First come named turns, each shown by rows before and after it. For each pair of rows after them, which turns, in which order, take the first row to the second? The first pair is done for you.
turn z_561:
[ 0.97  1.82  2.77 -1.25  1.17  2.84 -0.70 -0.17 -0.37  0.97  1.47 -0.05]  ->  [-1.55  2.37  0.24 -2.35  1.13  0.51 -0.12  1.83  0.41 -0.45  0.56 -2.28]
[-1.20 -0.96  0.61 -2.36 -0.49 -2.85  0.99 -3.18 -2.00  1.05  0.65  1.68]  ->  [-0.53 -0.10  1.06 -2.78  0.33 -1.91  1.46 -3.00 -1.88  0.87  0.82  2.03]
[-0.55 -4.22 -0.05 -0.77 -0.31  0.46 -1.56 -0.31 -0.68 -0.92 -1.90  2.19]  ->  [ 0.52 -3.04  1.36 -1.53  1.01  1.95 -1.14 -0.04 -0.47 -0.93 -1.59  2.82]
[ 1.81 -0.72  2.82 -1.40  0.79 -0.76  0.42 -2.13 -1.12  2.03 -0.38  2.60]  ->  [ 0.88  1.39  2.01 -3.74  2.23 -1.10  1.66 -0.16 -0.32  0.70 -0.81  1.11]
turn z_795:
[-0.58  2.57  0.34 -1.86  1.84 -2.04  0.73  2.23  1.00 -1.26 -0.54  0.99]  ->  [-1.66  2.09  0.09 -3.34  0.39 -1.45  0.14  1.42  1.70 -0.82 -0.81 -0.02]
[ 0.07  1.15 -0.84  2.68  1.96 -1.09  0.22  2.43 -0.99 -0.36 -0.16  0.22]  ->  [-1.18 -1.12  0.10 -1.45  0.55 -2.77  0.49 -0.17  0.54  1.53 -2.19  0.87]
[ 3.53  1.22 -0.72  3.44  2.70 -0.48  1.19  2.50  0.06 -3.51 -1.43  1.77]  ->  [ 0.46 -2.41  0.14 -3.41 -0.20 -2.12  1.12 -1.74  2.06 -0.78 -4.67  1.90]
[ 0.00 -0.91 -1.27 -0.37  0.50 -0.80  1.62  2.63  0.79 -1.21 -0.82  1.21]  ->  [-1.12 -1.22 -1.44 -1.60 -0.17 -0.28  1.31  1.81  1.16 -0.85 -1.28  0.58]
turn z_597:
[ 1.96 -0.31 -0.73  0.30  1.21  1.42 -0.42  0.11  0.63 -0.71 -0.46  0.40]  ->  [ 1.52 -0.31 -0.38 -0.94  1.28  0.97  0.15 -0.11  0.95 -0.52 -0.99  0.44]
[-0.73  1.74 -0.69 -2.33  1.60 -2.51  1.22  0.15  0.65  0.42 -1.51  1.94]  ->  [-1.24  1.28 -0.05 -1.80  0.64 -3.66  0.48 -0.66 -0.25  1.44 -0.66  1.28]
[-0.58  1.08 -0.15 -0.45  1.54  0.07  1.48  1.93  0.57 -0.70  0.80  0.17]  ->  [-1.01  1.05  0.33 -1.20  1.28 -0.74  1.78  1.61  0.47 -0.16  0.64  0.19]
turn z_144:
[-1.19  1.13 -5.00 -2.29  1.76  0.24  2.03  3.31  1.86 -4.07 -2.60 -0.52]  ->  [ 2.80 -2.24 -3.87  2.38  1.45  1.11  1.65  0.64  0.85 -2.82 -3.30  4.35]
[ 0.43 -1.40  1.29  0.17 -1.49  0.06 -1.40 -2.20 -0.66  1.66  1.02  0.30]  ->  [-1.16 -0.05  1.19 -1.48 -1.42  0.02 -1.38 -1.10 -0.33  1.31  1.49 -1.72]
[-0.11  0.38  2.25 -1.47  0.71 -3.38  0.95 -1.27 -0.78  2.10 -1.43  1.89]  ->  [-0.80  0.96  1.96 -2.43  0.67 -3.59  0.90 -0.79 -0.80  2.02 -1.28  0.97]
[-1.34  2.01 -0.91  1.46  2.08  0.46  0.29  3.40 -0.57 -3.16  0.48 -1.35]  ->  [ 0.39  0.27 -1.26  3.58  2.40  0.46  0.12  2.60 -0.70 -3.00 -0.44  0.94]
turn z_897:
[ 1.08 -0.41 -2.18  0.13  3.41 -2.22  3.05  1.09 -0.43 -1.36 -3.28  3.05]  ->  [ 1.49 -0.26  1.14 -0.94  3.39 -3.53  2.59 -0.49 -1.77  0.92 -1.60  3.41]
[ 1.95  1.55  3.70 -0.29  1.40 -1.04  2.25  0.49 -0.01 -0.84  0.67  4.23]  ->  [ 2.48 -0.15  1.22  1.57  0.41  1.41  1.96  0.37  1.31 -2.13 -0.56  4.92]
[-0.62 -1.18  1.24 -0.70 -1.10 -1.27 -0.81 -1.82 -0.27  3.34 -0.16 -1.17]  ->  [-0.42 -2.23 -2.08  1.21 -1.58  0.83 -0.85 -1.13  1.42  1.16 -1.74 -1.39]
[ 1.76  0.68 -0.46  1.91 -1.12  2.35 -2.39 -0.19 -0.01 -0.05 -0.91  0.87]  ->  [ 0.36  3.10 -1.21  0.15  0.47 -0.06 -1.31  2.42 -0.04 -1.27 -1.13 -0.84]
Then:
Between the rows of a pair lie 2 to 3 turns.
[-3.78  0.73 -1.44 -2.31 -0.86 -0.03 -0.85  1.54  0.08  1.07 -0.20 -3.17]  ->  [-0.79  0.86  2.29 -0.97 -0.45  3.30 -1.85 -0.32 -0.92  2.57  1.89 -1.18] | z_897, z_597, z_561
[ 0.30 -1.53 -0.72 -4.78  0.78  2.13  0.56 -0.02  2.44  0.27 -2.69  2.05]  ->  [ 0.53  3.08  2.29 -3.74  2.83  0.43  0.42  2.78 -0.52  0.61  1.84 -0.03] | z_795, z_897, z_795
[-1.11 -2.98 -0.63 -0.23 -1.20 -1.98 -0.27 -2.14  0.34  1.48 -0.90  0.71]  ->  [ 2.11  0.14  0.75  2.63  2.36 -0.08  0.57  0.43 -1.04  0.29  0.77  2.06] | z_795, z_795, z_561
[ 1.19  0.36  0.69  2.56  0.76 -0.93 -1.62 -1.45 -2.30 -0.26  0.78 -0.05]  ->  [-0.16 -0.19 -2.52  1.94  0.19 -0.29 -1.23 -0.77 -0.17 -2.08 -1.47 -1.05] | z_795, z_597, z_897
[-0.16  3.04 -0.80  0.09  2.58  3.11  1.32  1.49  0.77 -0.44  0.24  0.52]  ->  [-0.27 -0.38 -3.59  3.42  1.03  0.80  0.92  0.74  0.47 -0.65 -1.15  1.55] | z_561, z_144
[-0.96 -2.63  2.05  1.75 -3.23 -1.60 -1.37 -3.29 -2.34  3.22  2.34 -0.26]  ->  [ 2.73 -3.68  0.13  3.53 -1.13  2.69 -0.11 -2.83 -0.23  0.72 -0.62  3.65] | z_897, z_561, z_795
[-0.99  2.39 -0.18 -3.54 -1.74 -1.18 -1.12  0.29  1.29  1.50  0.38 -1.82]  ->  [-0.66  0.96  0.37 -0.93 -3.14 -1.16 -2.53 -0.91  0.19  2.40  1.62 -1.56] | z_597, z_561
[-1.17  0.67  0.55  0.58 -1.74 -2.70 -0.40  0.70 -4.31  0.96  2.86 -1.93]  ->  [-0.82  2.99  1.43 -1.47  0.17 -1.44  0.48  1.76 -3.81  0.57  2.63 -1.76] | z_561, z_561, z_561
[-0.26 -0.26  0.23 -2.70  1.19 -3.45  1.10  1.02  0.59  1.49 -1.88  1.02]  ->  [ 0.81  2.00  1.55  1.66  0.13  0.79 -1.23  1.63 -1.00  1.49  3.16 -1.58] | z_795, z_897, z_795
[-1.11  2.14 -0.06 -1.28  4.06 -1.60  2.66  4.36  0.79 -1.50  1.44 -0.93]  ->  [-0.33 -1.41 -0.58 -1.96  3.49 -3.08  3.32  2.09  1.74 -0.72 -2.14  2.44] | z_795, z_144
[-2.56 -2.61 -1.53 -0.88 -2.33 -1.57 -0.61 -1.05  0.03 -0.92 -0.68 -2.65]  ->  [-0.77 -1.29  1.64 -0.34 -2.41  2.07 -1.80 -2.31 -0.53  0.43  1.95 -2.29] | z_561, z_597, z_144
[ 0.50  0.87  0.03 -2.09  2.39  1.78  0.95  1.89  2.17 -1.32 -1.86  1.77]  ->  [ 0.14  1.05 -0.34 -1.99  1.95  2.75  0.69  1.83  2.21 -1.64 -1.42  0.95] | z_795, z_795
[-2.77  0.75 -0.89 -2.16 -0.48  1.68  0.32  1.01  1.62 -0.39 -2.04 -0.94]  ->  [-0.03 -1.98 -0.20  1.33 -0.38  2.39 -0.05 -1.01  1.05  0.27 -2.37  2.66] | z_144, z_144
[-0.30  0.01  2.48 -2.26  1.36 -0.28  1.88 -1.40 -0.82  0.43  0.24  0.13]  ->  [-1.42 -2.49  0.54 -0.26 -0.72 -1.96  1.07 -2.16 -1.25  0.77 -0.17 -0.17] | z_144, z_561, z_561
[-0.98 -0.90 -2.82 -1.25  1.36 -2.01  1.72  2.19  1.53 -1.21 -3.24  0.61]  ->  [-0.86 -0.06 -3.17  0.51  1.83 -0.93  1.47  3.23  1.10 -2.14 -2.17  0.10] | z_795, z_795
[ 0.14 -3.85  2.48 -2.27 -2.40 -0.27 -1.05 -4.67  0.73  3.33 -0.56  1.30]  ->  [-1.58 -2.30 -5.56  1.00 -1.36  1.37  0.05  0.72  3.03 -2.81 -2.81 -1.49] | z_597, z_897
[-0.25 -3.19 -0.52  3.24  0.19 -0.65 -0.86  0.74 -1.24 -1.97 -3.43 -1.07]  ->  [ 2.14 -2.38  1.49  2.26  1.51  2.08 -0.17 -0.18 -0.50 -1.68 -3.51  1.14] | z_561, z_597
[-1.04  0.52 -2.63 -2.82  0.51  1.63  0.87  0.08  2.76 -2.84 -2.12 -0.92]  ->  [ 1.40 -1.98 -1.70  3.47 -1.07  2.92 -1.21 -1.83  0.57 -1.59  0.01  0.97] | z_561, z_561, z_795
[ 2.18  1.43  3.08 -0.21  1.19  1.63 -0.43  0.40 -0.77  0.65  2.51  0.90]  ->  [-2.14  0.12 -0.80 -0.32 -0.93 -3.42 -0.66  1.73 -0.57  0.11  1.28 -2.60] | z_561, z_597, z_561
[ 0.16  0.95 -3.26  0.27  2.43 -2.36  1.84  4.21  1.67 -2.67 -1.99  1.18]  ->  [-2.75 -2.47 -1.77 -1.03 -2.23 -5.81 -0.57  0.31  0.37  1.00 -0.79 -0.44] | z_795, z_597, z_597
[ 0.56  1.69  0.47  0.86  1.15 -0.84  1.01  1.67 -0.76 -0.40  2.06 -1.04]  ->  [-0.36  0.50  0.56  1.07 -0.58 -1.22 -0.08  0.30 -1.04  0.62  2.73 -1.80] | z_561, z_897, z_144
[-1.47 -0.09 -0.96 -2.50  0.54 -2.87  0.80  0.22 -0.75  0.60 -1.19 -0.67]  ->  [ 0.21 -1.57  0.91  0.05 -0.69 -2.15 -0.65 -2.04 -2.26  2.17  0.69  0.53] | z_597, z_561
[-0.32 -1.25 -1.76  2.81 -2.21  0.46 -0.91 -0.33 -0.51 -0.21 -0.04 -1.31]  ->  [ 0.97  0.82  2.65  0.18 -0.51  0.07 -0.60 -1.04 -1.86  1.92  1.78 -0.14] | z_897, z_897, z_561
[ 2.53  1.28 -2.26 -1.65  3.00 -2.93  2.75  1.29  0.22 -1.13 -3.36  0.90]  ->  [ 1.30 -1.39 -3.41  0.79  0.30 -5.06  1.15 -0.18 -0.80 -0.05 -3.17  0.33] | z_561, z_597
[-2.49  0.23  1.64  0.81 -0.17 -2.69 -2.60 -1.03 -3.28  0.89  2.86 -3.66]  ->  [-3.49  2.30  0.72 -1.25  1.09 -1.86 -1.59  0.79 -2.17 -0.31  2.03 -5.00] | z_561, z_144
[ 0.35 -0.79  0.91 -1.79 -1.58  0.42  1.15 -2.54 -0.29  0.47 -0.77  1.77]  ->  [-1.06  1.07  0.05 -3.22 -0.39 -1.14  1.93 -0.33 -0.14 -0.70 -0.94  0.42] | z_897, z_897
[-2.79 -2.91 -2.63 -0.89 -1.71 -4.40  0.96 -0.24  0.34  0.39 -0.72  0.51]  ->  [-3.19 -0.46  0.30 -0.20 -2.10 -3.88 -0.39  0.22 -1.53  1.78  3.71 -1.87] | z_795, z_897
[ 0.18 -1.14 -3.18  2.01 -0.52 -0.48 -0.31 -1.33  0.03 -0.05 -1.60  1.18]  ->  [-0.71  1.14 -2.37 -2.23  0.86 -0.89  1.10 -0.26  0.88 -0.31 -2.23  0.68] | z_561, z_897, z_795
[ 2.52 -1.37  1.71 -1.83  2.12  2.65 -1.89 -2.34  2.04 -0.67  0.19  1.96]  ->  [ 1.13 -0.40  2.09 -4.07  1.86  1.61 -1.94 -2.07  2.09 -0.21  0.62  0.50] | z_597, z_144
[-0.23 -0.94 -3.38 -0.95  0.24  0.54  1.23 -0.57  3.96 -2.47 -4.29  2.62]  ->  [-0.44 -1.15 -4.25  1.94 -1.20  2.66 -0.34 -0.41  3.52 -2.78 -2.61  0.64] | z_561, z_795
[-1.21  1.60  1.98 -3.73  1.97 -1.84  1.27  0.85  0.57  0.77 -1.37 -1.04]  ->  [-1.99  0.68 -0.01 -2.48  1.35 -3.74  1.22  1.27  0.35  0.29 -2.09 -1.27] | z_597, z_144
[-0.95  1.96  0.15 -1.03  1.84 -1.03  2.23  3.77 -0.12 -0.33  0.85 -2.53]  ->  [ 1.11 -1.88 -1.69  2.84 -0.39  3.97  0.77  0.86  1.27 -0.90 -0.50 -0.21] | z_897, z_897
[-1.81 -0.44 -2.54 -2.72  0.69 -0.87  1.87  1.33  1.90 -1.03 -2.43  0.49]  ->  [-1.25 -3.64 -0.79 -0.48 -1.87 -2.30  0.03 -1.78 -0.05  1.66 -1.34  1.32] | z_597, z_561
[ 0.57  3.97  3.99  1.59 -0.17 -1.77  0.66 -0.16 -3.70  4.48  6.51  0.51]  ->  [-2.98  5.17  2.39 -3.74 -1.48 -0.84  0.71  0.61 -1.27  3.76  5.32 -3.10] | z_561, z_795, z_795
[-1.57  0.48  0.46 -4.91  1.14 -0.09  1.79  0.68  0.43  0.28 -0.96 -2.12]  ->  [-0.50 -3.38  0.92 -1.33 -2.25  2.12 -0.54 -3.09  0.03  2.03 -0.24 -0.73] | z_597, z_897
[-0.38  0.65 -1.52 -2.17  0.16  1.04  0.04  1.03  1.53 -1.11 -2.38  0.42]  ->  [ 0.02  1.35  0.45 -2.72  1.03 -1.40  0.77  1.30  0.07 -0.08 -1.82  1.03] | z_144, z_561, z_897
[ 0.28 -2.61  0.04 -0.80 -1.45  0.65  0.39 -2.17  1.96  0.25 -2.09  0.76]  ->  [ 0.12 -2.36  1.39 -0.39 -2.10  1.02 -0.44 -2.59  1.19  1.38 -0.65  0.06] | z_144, z_597
[ 0.60  1.11  2.15  1.71 -0.05  1.19 -0.98 -0.95 -1.96  1.50  2.06  0.43]  ->  [ 0.01  1.75 -1.43  0.25  1.26  3.08  0.78  1.21  0.72 -1.83 -1.14  0.37] | z_897, z_561, z_597
[ 0.06  3.90  2.51  1.05  1.12 -1.37  0.29  2.51 -2.81  0.04  3.60 -2.09]  ->  [-0.34 -0.49  1.00  3.98 -1.76 -3.63 -1.05 -0.26 -3.59  1.27  2.58 -1.03] | z_144, z_561, z_897
[ 0.67  1.75 -0.99 -0.35  1.68  1.66  0.76  0.95  1.91 -2.72 -1.22  1.82]  ->  [-0.49 -2.40 -1.04  1.04 -1.44 -1.50 -0.76 -2.01  0.88 -0.37 -1.86  2.41] | z_597, z_561, z_561
[ 0.41 -1.53 -0.22  2.46 -1.87  2.28 -2.58 -1.65 -0.81  0.62  1.87 -0.52]  ->  [ 1.67 -0.06  0.13  2.75 -0.21  3.30 -2.03 -0.64 -0.62 -0.35  2.17  0.29] | z_897, z_561, z_561
[-2.28 -0.42 -2.01 -4.95 -1.42 -1.99  0.21 -0.71  0.44 -0.70 -1.45 -1.74]  ->  [-1.79 -1.35 -0.94 -5.04 -2.13 -1.60 -0.28 -2.29  0.23  0.30 -1.27 -1.02] | z_897, z_144
[-3.19  0.37  0.33 -1.48 -0.28 -2.59 -0.69  0.45  0.26 -0.50 -0.29 -1.03]  ->  [-1.08 -0.72  0.63  3.00 -1.16 -0.89 -2.15 -0.27 -1.12 -0.32  1.42  0.12] | z_597, z_897, z_795
[ 1.86 -0.43  1.77 -0.76  1.11  3.21 -0.18 -1.16  1.13  0.19 -0.28  2.64]  ->  [-0.06  0.61 -2.11 -0.82  1.75  1.07  0.93  2.02  2.06 -2.36 -1.90  1.08] | z_897, z_144, z_561
[ 1.54  1.08  1.26  1.77 -0.53 -0.33 -1.12  1.03 -1.05  1.51  1.97  0.56]  ->  [ 0.81  1.35  2.32 -2.20 -0.12 -0.76 -0.39  0.42 -0.06  2.11  0.77  0.79] | z_795, z_561
[-0.07 -1.30  3.21 -0.28 -0.51 -3.68  0.96 -3.69 -1.02  1.52 -1.55  0.40]  ->  [ 1.36 -2.04  1.86  0.40 -1.13  2.16  0.60 -4.36  1.18  0.16 -2.44  1.49] | z_561, z_144, z_897
